In the data rows, zero lies at 4.5, halfway between 4 and 5.
One hidden rule gives every row of this table a label. Here are some rows, each with its label.
[5,4,3,3,4,5,4,3,5,4,4,7,3,0,6,4,4,4,2,6,4,5,4,5,6,7,5,3,4,5,6,4,4,7,5,5,4,4,4,7,4,4,4,4,4,6,5,3] R
[7,6,8,6,6,7,6,2,6,4,4,8,5,2,1,7,4,9,3,6,1,5,6,2,4,7,3,4,1,8,1,8,5,9,7,3,4,6,2,5,8,4,6,3,3,2,5,5] R
[3,9,4,5,4,5,8,9,5,5,5,2,4,8,4,1,6,6,7,4,6,5,2,5,2,3,3,1,5,1,5,5,4,0,3,5,6,4,5,3,4,7,5,6,4,4,4,4] R
[4,7,1,3,4,5,5,8,4,4,4,3,8,6,5,4,4,8,4,3,5,5,4,8,4,2,7,3,4,6,3,3,4,3,3,4,4,4,5,3,8,2,3,5,5,3,5,3] V
[4,3,3,3,4,4,5,4,4,4,4,4,6,2,7,2,4,6,3,5,6,5,3,6,4,4,6,7,5,5,8,4,4,5,3,5,6,3,5,6,3,3,4,5,5,9,5,4] V
[3,7,6,4,4,4,4,7,3,4,5,3,5,6,6,5,4,2,6,3,6,3,5,2,3,4,2,5,5,4,4,4,5,1,5,5,4,6,6,2,3,6,4,3,5,3,4,5] R
[6,2,5,6,5,6,6,6,5,5,5,5,9,3,5,1,4,6,6,4,5,4,3,4,4,3,7,4,2,3,3,4,5,9,5,3,5,5,4,3,7,5,7,4,4,5,3,4] F
[4,9,3,5,5,4,4,5,4,4,5,5,1,9,5,1,6,6,5,6,6,5,5,6,4,7,2,4,7,4,4,3,4,1,4,5,6,4,7,6,4,6,3,7,4,6,5,4] F
[5,4,9,4,5,4,7,2,6,3,5,4,5,7,4,6,5,1,4,5,5,4,6,2,4,5,6,8,4,7,2,5,5,6,5,4,5,5,3,4,4,6,5,4,5,4,4,4] R
[5,3,3,6,5,6,7,9,5,6,6,2,9,4,3,0,5,8,7,3,6,4,3,6,3,1,5,2,3,3,4,4,5,6,5,5,6,4,6,4,8,6,6,5,5,5,3,4] F
[4,2,7,6,6,4,5,7,5,5,4,2,9,1,5,9,3,1,8,2,4,3,7,1,3,2,3,7,2,6,0,4,6,7,7,4,4,5,5,2,4,7,6,3,6,0,3,5] F
[4,9,5,4,4,4,2,1,6,4,3,8,1,9,6,7,5,5,3,6,5,5,6,4,4,8,4,5,5,7,6,6,4,4,6,5,2,5,5,4,4,5,3,4,4,2,5,6] R
[5,6,7,5,6,5,5,2,6,4,5,5,7,6,1,5,5,7,3,4,4,5,5,3,4,6,2,4,3,5,4,6,5,8,6,4,4,5,3,3,6,6,5,4,3,1,5,5] V
[4,6,3,6,6,5,7,8,7,5,9,0,7,4,1,3,5,6,9,2,7,3,3,5,1,3,3,4,5,1,2,4,7,1,6,5,6,5,7,0,6,7,7,4,5,2,3,4] F
[4,7,3,5,5,5,6,7,5,4,5,3,4,4,2,0,6,7,6,4,7,5,0,8,4,3,4,2,5,2,4,4,5,1,4,6,6,4,7,5,5,5,4,6,4,6,6,4] F
[5,7,2,4,4,6,6,2,7,4,4,5,3,7,3,1,7,9,3,5,6,6,0,7,5,5,6,0,4,0,6,5,5,3,4,4,5,3,6,7,5,5,4,7,3,5,6,4] F
[6,4,8,5,4,4,3,3,3,4,4,7,7,5,4,9,3,1,4,4,1,4,7,1,6,4,4,8,3,5,2,6,5,6,5,4,4,5,3,4,2,4,4,2,5,3,4,6] R
[4,4,8,5,5,3,1,2,3,3,3,6,3,8,8,9,3,0,3,4,3,4,8,1,6,6,3,9,5,8,4,6,4,5,5,5,2,6,4,5,3,5,3,3,5,3,5,6] R
[3,4,0,3,3,5,6,5,3,5,4,5,1,5,3,0,6,9,3,7,6,6,2,8,6,5,7,0,8,4,8,4,3,3,3,5,5,2,5,8,8,3,3,6,3,9,6,2] F
[4,0,0,3,3,5,6,8,4,7,5,2,8,0,6,0,4,8,6,2,5,4,2,7,4,2,9,4,3,1,7,3,5,6,2,3,6,3,5,5,7,2,5,4,5,9,3,3] F
[7,7,9,4,6,4,2,1,5,4,3,7,2,8,6,9,4,3,3,6,2,5,7,1,6,6,2,7,4,8,0,7,4,8,5,4,3,6,1,3,2,7,4,3,4,0,6,7] R
[6,4,5,5,5,5,6,4,5,4,4,5,6,1,5,6,4,6,4,6,3,4,5,3,5,5,3,5,2,6,4,6,5,9,5,4,4,5,4,4,6,4,5,3,4,7,5,5] V
[4,7,6,4,4,4,1,1,2,4,4,6,1,8,7,5,4,2,3,5,2,4,6,4,6,7,5,7,6,7,5,5,4,6,4,4,2,5,4,7,2,4,2,4,4,3,5,5] R
[1,5,0,3,3,3,3,4,2,5,5,2,6,2,7,3,4,3,6,3,7,4,5,5,5,3,5,6,5,0,9,1,4,0,2,6,5,5,4,5,3,3,2,5,5,9,4,4] F
[5,5,6,5,6,5,6,5,6,5,5,4,5,2,4,5,5,7,8,4,4,4,3,4,4,3,5,3,5,3,3,5,5,3,6,5,5,5,5,3,6,5,5,5,5,2,4,5] R
[3,6,0,3,4,5,5,8,3,4,7,0,0,9,5,0,6,9,6,7,8,5,1,9,4,5,6,0,9,0,9,2,3,0,2,6,5,3,9,5,4,4,3,7,4,6,5,4] F
[5,9,5,4,4,5,3,0,5,3,3,7,0,3,5,4,5,6,1,6,2,5,5,4,7,7,4,4,5,8,6,5,4,2,4,4,3,4,2,7,3,4,3,5,3,6,6,4] R
[4,6,6,4,5,5,5,5,4,4,5,7,1,6,1,1,5,8,2,7,4,5,3,8,4,7,4,2,6,2,3,5,4,4,5,5,5,5,5,6,7,5,5,6,3,5,6,4] R
[5,8,6,3,4,4,2,3,4,4,3,5,3,7,6,9,3,1,3,5,3,6,7,4,7,6,3,8,6,8,8,6,4,8,4,4,2,6,3,6,3,3,4,3,4,5,5,6] F
[5,0,4,4,5,5,5,4,7,5,6,4,5,3,4,5,3,7,7,3,4,4,6,3,3,1,5,6,3,6,3,5,5,1,4,3,5,5,4,2,5,5,5,4,6,2,4,5] R
[1,6,1,4,4,2,2,6,2,3,5,2,2,8,7,2,4,0,9,4,8,3,6,7,4,5,2,5,5,4,8,3,4,0,1,5,6,5,6,3,3,6,4,6,6,5,5,5] F
[3,3,4,4,3,4,5,3,3,5,4,3,7,2,9,9,3,0,7,3,5,4,5,5,4,3,5,7,5,3,7,2,4,3,3,5,4,5,4,4,3,4,3,3,6,9,3,4] F
[3,4,4,3,3,4,3,2,4,5,4,6,0,5,6,2,4,4,3,5,3,6,5,5,5,3,6,3,5,7,5,4,3,5,4,5,4,4,4,5,3,2,3,5,5,9,6,4] R
[5,6,5,4,5,5,3,2,6,3,4,7,1,6,3,3,5,5,3,6,4,5,5,3,5,8,3,2,5,6,3,6,5,8,7,5,4,5,5,5,4,6,5,5,3,3,5,4] R
[5,1,5,4,4,3,5,4,3,5,5,4,7,2,6,9,3,1,4,2,5,4,6,4,5,3,6,5,3,4,5,5,6,4,5,4,4,5,3,4,5,4,5,3,5,6,4,5] F
[6,7,6,5,6,6,5,5,5,4,6,6,2,9,2,2,6,8,4,6,5,5,3,5,4,6,3,1,5,8,2,6,5,6,5,5,4,5,6,4,4,6,5,7,3,2,6,5] R
[2,8,1,5,5,4,4,9,6,5,7,0,3,3,3,0,7,6,8,4,7,4,3,5,2,4,6,1,5,0,3,2,5,0,2,5,6,5,9,3,5,5,4,6,5,4,4,3] R
[5,7,5,5,5,5,4,3,7,5,5,5,5,3,2,5,5,8,3,5,3,5,5,4,4,6,5,5,4,7,5,6,5,7,7,4,4,4,4,5,6,5,6,5,4,4,5,5] F
[3,5,5,4,4,4,5,5,3,4,4,3,4,4,6,8,3,0,4,3,5,3,6,5,4,3,4,8,5,2,2,4,5,2,3,5,4,6,4,3,3,5,4,3,5,4,3,5] R
[2,7,4,5,5,4,4,8,3,4,5,2,5,8,4,3,5,0,8,3,8,2,5,3,4,3,2,5,5,4,2,3,5,0,4,5,5,6,7,3,2,6,3,4,6,3,4,5] R
[2,4,0,2,2,4,3,6,2,4,4,5,4,4,7,1,5,5,5,6,6,5,1,7,5,3,8,2,7,2,9,1,3,1,2,5,4,4,5,7,4,3,2,5,4,9,5,3] F
[3,5,3,4,3,3,5,3,3,4,3,6,4,4,8,5,4,2,4,4,6,5,4,5,6,5,7,7,5,5,7,3,4,6,3,5,3,4,4,7,3,2,2,4,4,8,5,4] R
[5,4,7,4,5,4,3,4,5,4,4,6,5,4,3,9,4,1,3,5,3,5,5,4,5,5,4,7,3,7,3,6,4,4,4,3,4,5,4,6,2,5,4,4,4,2,4,5] M
[5,4,5,5,5,5,5,6,5,6,6,3,6,4,3,2,4,3,4,5,5,5,4,5,5,4,7,3,2,3,3,6,4,6,6,5,7,4,5,4,8,3,5,5,5,7,4,5] F
[5,6,5,6,7,6,8,8,6,5,6,2,4,7,2,0,6,7,6,4,6,4,4,5,3,5,3,1,5,3,0,5,5,2,6,5,6,5,6,3,8,7,5,6,5,3,4,5] R
[5,0,4,5,3,5,5,4,5,5,4,2,8,2,2,0,4,9,5,5,5,5,1,7,4,3,8,3,4,0,7,2,4,6,2,6,6,3,6,7,8,5,6,5,5,9,4,2] F
[7,1,7,5,5,5,7,4,7,5,4,5,7,1,2,4,4,4,2,3,3,5,4,4,5,4,5,6,2,6,2,7,6,9,7,4,3,4,2,5,8,5,7,3,4,2,4,5] F
[0,9,3,4,4,5,0,1,4,3,3,6,0,9,4,1,6,5,5,8,7,5,3,6,5,9,2,1,9,8,5,5,3,0,3,6,4,4,6,6,2,4,2,7,3,4,7,5] R
[4,8,4,3,4,4,1,2,3,4,4,3,3,6,6,7,4,0,4,5,4,6,6,5,6,5,3,7,5,8,8,5,4,3,4,4,3,5,3,5,3,3,3,3,4,6,6,5] F
[3,6,7,4,4,4,2,3,3,4,3,4,4,9,6,6,5,4,5,5,4,4,7,4,5,6,2,6,4,8,5,5,4,5,3,5,3,6,4,5,2,5,4,4,5,3,5,6] F
[6,7,8,6,6,5,4,5,7,4,6,2,7,7,2,5,5,2,6,4,4,2,4,1,2,4,1,6,5,6,0,6,6,4,7,5,6,6,6,0,5,8,6,5,5,1,4,6] F
[5,5,8,4,3,4,0,0,4,4,2,8,3,4,7,9,4,2,0,6,1,6,7,3,7,6,5,6,5,9,6,7,4,8,3,3,2,5,1,6,4,4,4,4,4,3,5,6] R
[4,6,2,4,4,4,6,5,3,4,6,4,4,7,4,1,5,2,8,4,7,4,3,7,3,3,2,2,6,1,6,3,4,0,3,5,5,5,6,4,5,4,3,5,4,5,4,4] R
[4,3,2,2,3,3,4,4,2,5,3,6,4,2,8,5,4,8,3,6,6,6,4,5,7,4,5,4,6,6,8,4,4,2,4,5,4,4,4,6,4,1,3,4,4,9,4,3] M
[5,1,3,2,2,4,3,2,3,5,2,7,4,0,9,4,5,6,2,5,3,6,5,9,8,3,9,2,5,4,9,3,2,7,4,4,4,2,2,9,5,1,4,4,4,9,5,3] R
[3,2,1,4,4,4,6,5,4,5,5,3,6,2,5,0,6,8,5,4,7,4,2,9,4,1,7,3,5,1,7,3,4,4,4,5,5,4,6,5,5,5,5,5,4,8,5,3] V
[5,3,7,5,6,5,4,2,5,5,5,4,7,5,6,9,5,0,5,3,4,4,6,2,3,5,1,7,3,6,3,5,6,6,6,4,4,5,5,2,4,5,6,4,6,1,3,5] F
The hidden rule looks at only part of the columns. Which column or columns, counting from 0, in order?
11 12 46
Here are more rows. What is the label of each one?
[6,5,8,6,7,6,6,8,8,5,7,4,8,6,0,1,6,9,6,4,5,3,1,4,1,4,5,3,3,2,2,6,6,5,8,4,7,5,6,3,7,7,7,5,4,1,5,4]: V
[6,0,0,4,3,5,9,9,6,8,5,2,9,0,5,0,5,9,5,4,5,6,1,8,4,1,9,2,1,0,8,4,4,8,5,4,7,2,5,5,9,2,5,4,4,9,3,2]: F
[3,9,5,5,6,5,5,7,5,4,6,3,2,9,4,5,5,4,8,5,5,4,4,5,3,5,3,4,7,4,5,4,5,3,5,5,4,5,7,3,4,6,5,5,5,4,6,5]: F
[5,4,5,4,5,4,5,6,4,5,5,3,8,1,4,2,4,6,5,4,4,4,3,4,4,3,5,6,5,3,6,4,4,7,4,4,6,4,6,4,4,4,4,5,5,7,5,4]: V
[1,7,4,3,3,4,3,5,2,5,4,3,3,5,7,4,4,2,5,4,6,4,5,5,5,5,5,4,7,3,6,3,4,2,3,6,4,5,4,5,3,4,2,4,5,6,5,3]: F
[2,2,0,3,2,4,5,5,1,5,4,3,3,2,6,0,6,6,4,5,7,5,2,8,6,1,9,2,7,1,9,1,3,0,2,6,4,3,7,8,4,2,2,6,4,9,5,2]: F
[3,6,4,6,4,4,3,6,4,4,5,2,0,6,2,3,6,6,5,4,5,4,2,5,3,4,2,4,5,3,4,3,5,3,5,6,4,5,5,4,4,4,5,6,5,4,5,5]: F
[4,6,3,5,5,6,5,5,4,4,5,3,4,6,2,0,6,9,6,6,7,4,3,7,4,5,4,1,6,3,4,4,5,1,4,5,6,4,6,4,5,4,5,5,4,6,4,3]: R
[5,5,2,6,5,5,8,6,5,5,5,4,7,5,2,0,5,4,7,3,6,5,2,6,3,3,4,4,5,1,5,3,5,0,6,4,6,4,5,3,6,5,7,5,5,7,5,3]: V
[4,5,4,5,6,5,6,7,5,5,5,4,6,3,4,0,5,5,4,4,5,5,2,5,4,4,3,2,3,3,3,4,5,7,5,5,4,3,6,5,7,6,5,5,5,6,5,4]: V
[5,0,5,5,4,4,8,7,5,6,5,4,9,0,7,4,4,8,4,3,2,5,3,7,5,2,9,4,3,1,7,5,5,9,4,3,5,2,2,5,9,3,6,5,5,6,3,2]: F
[3,0,0,4,3,3,4,5,1,5,4,2,6,2,9,5,4,1,5,4,4,5,6,4,5,2,8,6,7,3,9,3,4,3,1,5,4,4,3,5,2,3,2,3,6,9,5,4]: V
[7,0,4,5,4,4,9,5,5,6,4,4,9,0,5,6,3,2,3,3,1,4,5,5,6,1,7,8,1,4,5,4,5,9,5,4,6,4,2,4,7,2,6,3,4,4,5,2]: V
[6,0,3,5,5,4,9,9,5,6,6,2,9,1,4,0,5,6,8,3,6,5,3,6,3,2,8,2,4,0,5,3,5,3,4,3,7,3,5,2,6,5,5,5,5,8,4,3]: F
[7,5,9,7,6,6,7,7,7,5,6,3,8,1,0,6,5,6,4,4,4,4,5,3,3,5,3,4,2,5,1,7,6,7,7,3,6,4,4,2,6,6,6,5,5,1,4,4]: F
[7,0,1,3,4,5,9,5,5,6,4,7,4,0,5,0,5,9,3,5,4,6,2,7,5,3,9,1,4,0,9,5,4,8,3,3,3,2,3,7,8,2,6,5,4,8,5,3]: R
[6,1,7,5,4,4,4,5,5,4,4,4,9,3,6,7,3,0,5,4,2,4,6,3,5,4,5,7,4,5,5,6,5,7,5,4,3,5,4,4,5,4,5,3,5,3,4,5]: F
[3,0,2,6,6,5,5,4,5,5,6,4,4,7,3,0,5,8,5,4,5,6,4,4,3,3,5,3,6,4,5,5,4,1,4,4,5,3,5,3,8,4,5,6,4,6,5,3]: F
[7,3,7,5,4,5,6,3,5,5,4,5,5,0,2,3,4,4,2,4,2,5,6,4,5,4,5,5,3,7,4,5,5,8,6,4,4,4,3,6,6,5,5,4,4,2,4,5]: R
[3,4,4,5,5,4,5,7,5,4,5,2,4,3,5,1,3,2,8,2,6,3,7,2,3,5,3,3,5,2,3,4,6,5,6,5,6,6,7,1,3,6,5,4,7,0,3,4]: R
[6,8,4,5,6,5,7,4,6,6,4,4,4,5,3,2,5,9,1,6,4,5,0,5,4,5,4,2,5,5,3,4,4,9,6,3,6,3,7,3,7,5,7,7,3,5,5,4]: F
[5,4,6,5,6,5,4,4,5,4,3,4,2,5,3,7,6,3,5,5,3,4,4,4,4,5,5,4,5,7,4,3,5,1,7,6,4,4,5,4,5,6,5,5,4,2,5,5]: F
